In the rows, zero is written as 128.
Named moves (each a turn or a mirror), then the moves between two rows, first move first; the first pair answered
Noru (before |-> after):
[141 103 104 142 131 112 123 129 140 120 132 124 127 146 125 133 142 152
 130 108  90 142 131] |-> [121 108 102 150 141 114 114 137 131 113 129 126 136 142 130 129 140 153
 137 125  81 152 134]
[123 116  91 125 121 103 151 151 180 108 121 131 121 138 113 130 132 116
 121 115 117 127 130] |-> [ 96 126  96 150 146 120 115 167 139  86 119 127 142 116 129 125 142 128
 139 140 110 121 123]
[162 109  77  97 105 120 112 132 153 122 135 132 120 132 176 134  97 129
 125 123 151 125 157] |-> [138 126  73 110 108 131  94 143 128 115 127 128 131 132 187 134 108 141
 134 137 140 121 151]
mopav (before |-> after):
[133 121 136 109 154 133 132 143 148  95 109 134 128  93 119 115 128 130
 135 123 124 123 123] |-> [158 125 139 107 136 124 154 127 158 121 121 142 115 116 115 109 127 108
 125 113 138 122 129]
[152 136 178 133 113 135 128 115 173 122 151 135 138 151 114 163 100 120
 103 108 126 144  93] |-> [130 150 171 146 130 143 108 137 156  72 138 136 157 125 116 158 112 136
 123 123 109 130  89]
[143 127 113  75 135 123 135 154 122 107 125 110 110 164 140  91 152 129
 126 105 162 129 109] |-> [134 126 115  81 143 129 122 156 114  91 122 114 116 151 143  96 157 133
 131 117 150 120 105]
[149  90 140 126  87 152 144 138 194 195 129 148 116 157 122 138 177 100
 118 120 173 141 143] |-> [ 99 111 103 147 111 169  77 180 144  96 106 143 175 104 127 137 198 123
 147 143 128 128 138]
semek (before |-> after):
[ 58 111 107 160 119 143  73 119  86 140  71 137 193 138 173 146 153 126
 142 154 119 137 193] |-> [ 90 111  95 149 164 128  66 162 114 119  54 109 176 147 167 132 155 181
 153 124  99 139 189]
[168 127 108 103 145 126 142 124 182 141 123 143 101 144 112 115 114 115
 131  89 123 147 103] |-> [161 134 139 129 141 128 146 115 159 163 148 165 104 151 115 124  85 105
 117 105 121 126  93]
[ 99 145 160 157 126  97  90 139 104 218 106 135 128 184 203 141 162 140
 143 117 148 129 187] |-> [ 80 140 152 117 115 101  86 131 127 188  86 131 141 169 180 135 197 130
 146 110 153 143 204]
Then:
Each pair is 2 to 3 moves apart.
[144 147 146  88 107 134 160 103 151 172 128 121 106 140 114 120 142 121
 120 124 163 146 121] |-> [112 162 129 100 153 145 108 156 128  80 110 110 133 111 125 108 154 167
 145 127 125 140 113] -> semek, mopav
[114 119 113 135 156 118  96 135 115  88 105 109 133 123 139 112 155 171
 151 115  98 146 148] |-> [ 76 122 120 131 116 126 101 106 109 113 117 127 162 110 127 124 160 126
 151 142 126 143 152] -> semek, semek
[136 115 132  80 134 122 156 136 164 140 132 119  89 152  96 107 128 122
 125 113 133 125 122] |-> [ 77 139 123  90 129 142 119 144 120  84 132 127 138 100 104 108 131 118
 135 143 114 121 121] -> semek, semek, mopav
[104 141 115 116 124 150  97 118 152 100  94 151 175  92 130 121 139 119
 108 161 111 155 131] |-> [104 162 139 129 124 160  95 115 127 138 105 147 182 104 158 127 134 127
 109 175 127 150 147] -> mopav, Noru
[147 122 146  72 117 145 115 103 134 177 135 107 136 159 133  93 135 121
 124  97 198 141 169] |-> [136 142 139 140 169 162  67 172  75 115 129  95 154 134 172 111 112 183
 142 121 139 105 132] -> mopav, semek
[ 90 131 122 137 179 121 113 177 108  76 130 103 143 143 150 117  99 139
  85 116 106 101 105] |-> [ 57 132 107 104 149 127 113 143 128  57 120 109 164 131 119 118 129 103
  73 116 124 119 138] -> semek, semek
[101 159 154 162 156 127 141 177 100 122 145 127 139 125 141 142 108 206
 125 139 123 124 104] |-> [ 63 143 112 112 148 128 131 175 149  74 109 109 153 101 121 123 173 192
 148 109 127 147 142] -> semek, semek
[134  84  56 178 167  96 101 145 132  66  83 138 166 131 117 148 126 146
 159 107  55 165 149] |-> [ 78  89  67 173 106 102 110  97 126  91 109 174 192 119 112 166 135  87
 143 137  81 164 161] -> semek, semek
[ 66 132 122 128 104 144 117 101 112 109 109 156 180  96 134 137 133  82
 143 180 117 109 142] |-> [182  93 120 102 132 116 173 112 181 160  91 124  90 173 128 114 128 119
 126  92 149 127 141] -> semek, mopav
[115 128 143 127 120 133 163 109 144 150 156 148 122 116 110 141 109  93
 109 142 139 134 115] |-> [156 123 134 106 134 108 167 122 164 141 145 127 102 136 105 134 113 126
 110 109 143 142 119] -> mopav, semek, mopav
[135 107 141 131 118 109 161 100 133 175 137 143 117 154 140 122  99  86
 105 125 132 154 118] |-> [167 104 125 146 146 100 157 126 148 150 127 113  99 164 139 119 120 133
 112 102 125 152 109] -> semek, semek
[105 185 123  90 159 148  85 168 107 108 108  99 146 130 158  74 190 188
 168 151 145 101 181] |-> [ 70 196 146  97 108 145 100 135  77 135 128 128 165 116 165  84 171 143
 161 193 158  98 187] -> semek, semek
[180  91 146 145 139 119 137 102 150 165 120 101 115 191 148 104 143 134
 111  62 129 138 144] |-> [119 122 161 207 131 139  94 112  68 126 150 132 169 135 165 120 117 133
 114 128  85 103 128] -> mopav, semek
[125 155 118 124 164 149 130 141  84  81 162 126 140  95 123  86 123 142
 135 144 158  99  83] |-> [141 147 145  99 134 133 155 107 108 152 176 139 120 118 116  87 117 101
 108 145 200 105  93] -> semek, mopav
[ 67 159 125 103 108 145  91 135 117  64 122 133 150  76 102 117 152 117
 146 158  99 136 125] |-> [138 151 183 137  91 130 140 104 110 189 164 146  90 138 120 138  74  99
 105 148 132 122  89] -> semek, semek, mopav
[ 92  84 109 134  97  60 132  57 162 123 147 167 165 134 141 146 136  78
  82  98 153 171 159] |-> [105 116 136 196 134  72 109  96 101 119 175 182 159 127 171 178  79 134
  94 143 100 117 109] -> mopav, semek, semek
[ 96 150 101 131 140 126  77 159 100  52 107  95 138  78 125 122 153 160
 149 132 101 119 125] |-> [ 71 156 113 132 112 138  99 130  83  87 129 139 162  70 126 137 138 109
 135 166 120 119 127] -> semek, semek
[112 147 131 141 154 138  97 154 102 115 131 117 141 122 137 106 120 162
 137 148  95 118 132] |-> [ 91 136  98 127 144 136 106 151 111  84 123 122 147 112 122 103 143 140
 145 134 102 135 150] -> semek, semek
[111 128 183 132  79 123 129  77 105 223 156 153 112 179 124 141 109  92
  97 134 159 139 143] |-> [ 55 141 120 126 144 146  53 158  85  56 105 117 169 108 114 133 169 162
 148 126  85 137 149] -> mopav, semek
